In the rows, zero is written as 128.
The same turns and mirrors carry the whole set onto itself, and each row onto the other rows of its family. Which rows share a family with each named row? Give them in list order.
These 30 rows form 5 families of 6 rows each.
sisuf: [107 127 137 133 113 113 104 119 106 164  86 104 161 187 134 128 162 107
 112 125 118 110 152 110 142 128 117 108 127 138 134 154 137]
dubam: [121 116 141 135  72 159 129 118 101 183 135 153 168 159 130 127 144 136
 110 169 119 117 146 127  95  99 137  98 127 142 138 142 121]
Tupud: [120 127 144 136 138 161 105 122  92 133 125  87 151 154 135  99 148 118
 108 137 150 141 152 123 139  97 161  86 107 144 120  96 151]
rodi: [127 138 178 139 155 148 113 108  82 133 124 117 163 150 100 157 154  99
 102 151 147 105 128 111 111  86 130  85 134 140 111 100 130]
mak: [108 130 150 116 103 141 106 159  84 161 144 128 181 149 154 122 133 127
 102 115 153  93 110 114 114  89 146 112 124 128 159 142 107]
tevo: [128 117 139 125  71 167 117 118 108 173 130 150 165 153 145 126 139 140
 106 168 117 121 150 117  99 100 141  89 129 150 141 140 126]
tugi: [107 110 151 140 134 165 114 120  85 139 130  89 165 162 134  93 147 124
 115 146 142 149 144 135 125  83 151  87 111 130 113 105 155]
Vig: [105 146 139 134 115 119 106 117 110 171  91 108 172 188 134 128 157 112
 110 127 114 118 153 118 155 132 113  96 132 145 132 143 133]
fitig: [113 127 155 126 111 136 103 153  83 168 145 129 173 147 147 120 130 134
 102 118 156  82 115 108 116  83 142 107 131 123 164 134 104]
fup: [111 135 160 119  99 139 105 156  83 171 143 125 177 136 153 119 132 135
 106 117 144 100 112 107 112  85 158 117 136 132 161 138 117]
lotut: [133 144 155 133 138 150 131 136  93 186 113 125 143 158 109 128 108 106
 117 106  91 101 112 112 149 112 136 106 148 141 122 134 139]
mumo: [113 133 135 126 113 121 105 117  98 163  89 110 167 185 124 134 167 114
 120 119 124 101 148 107 151 137 116 109 126 138 137 151 131]
vipa: [113 110 146 147 131 164 105 121  93 139 123  83 165 145 131  99 148 124
 115 145 145 146 151 129 130  95 152  89 106 144 115 104 156]
fepi: [132 137 171 138 152 149 103  98  78 113 139 128 172 150 106 149 152 108
 105 148 138 117 120 117 111  92 124  86 132 149 122 108 125]
pog: [117 118 143 124 138 166 115 126  86 133 123  86 151 153 131 102 153 121
 105 139 136 138 144 136 139  91 165  88 107 140 115 102 157]
Vune: [125 120 144 131  83 176 125 129 108 171 136 153 163 151 138 129 159 139
  99 178 119 120 131 120  99 108 138 103 135 147 130 142 122]
Demef: [125 138 179 140 163 143 112 111  77 126 126 118 169 136 110 149 146 108
 103 149 146 113 123  97 112  88 131  85 133 147 109 113 126]
Rivo: [117 122 165 119 102 149  97 159  83 163 141 122 165 158 150 118 140 120
 100 126 152  86 112 105 105  73 143 111 137 127 161 130 112]
nop: [133 128 150 130 138 149 134 126 100 179 107 126 155 149 109 139 105 112
 123 112  89 104 120 111 157 114 133 105 152 135 116 126 140]
gevu: [134 138 151 127 145 161 133 130  95 184 120 116 152 164 109 132 102 118
 119 101  93 104 119 110 144 108 132 101 145 117 120 128 139]
soze: [129 119 151 125  81 173 112 132 108 181 136 148 160 148 142 123 142 143
  96 172 120 129 134 119  97 108 138  96 125 151 131 141 126]
rofez: [131 138 154 134 129 157 138 136  91 191 115 117 141 167 117 137 110 105
 121 109  98  96 115 113 144 108 137 102 149 124 116 143 147]
Ruzo: [116 138 146 133 112 122 111 116 107 167  95 105 169 183 129 137 156 117
 121 129 115 102 155 105 157 135 109  99 124 149 135 152 126]
nima: [135 142 181 145 153 145 115 107  73 130 141 123 178 151  99 147 150 114
  99 147 139 113 120 111 111  87 125  79 134 146 119 106 126]
Rap: [107 139 135 130 120 113 108 109 102 165  87 108 168 192 127 121 153 114
 113 124 118 108 158 123 149 118 108 104 131 132 128 140 127]
vodus: [135 130 143 132 138 157 135 127  99 179 120 114 155 159 114 138 105 115
 121 106  88 102 119 118 148 120 140 113 143 123 110 125 138]
zikuf: [124 115 145 131  73 162 125 128 116 170 129 155 160 155 138 125 157 126
 105 175 122 121 139 123  95 104 137  98 134 151 130 133 127]
Fari: [119 137 171 139 160 145 101 111  76 114 135 127 176 146 112 145 154 105
 100 142 135 119 130 100 109  87 132  82 135 155 124 108 129]
Bopop: [112 118 147 131 128 162 118 123  93 136 121  85 150 156 136 107 150 119
 118 148 136 143 150 132 133  86 161  95 107 138 115 104 169]
Tesa: [116 126 166 112 104 146 103 154  81 168 144 129 172 150 152 124 134 129
 110 125 146  91 114  93 113  82 155 113 135 133 166 122 109]

Which other rows belong to the same family as fitig? sisuf, gevu, nima, zikuf, Bopop
Which other rows belong to the same family as rodi? dubam, tugi, Rivo, rofez, Rap
Which other rows belong to the same family as mak? mumo, fepi, pog, Vune, vodus
Which other rows belong to the same family as vipa? tevo, Vig, lotut, Demef, Tesa

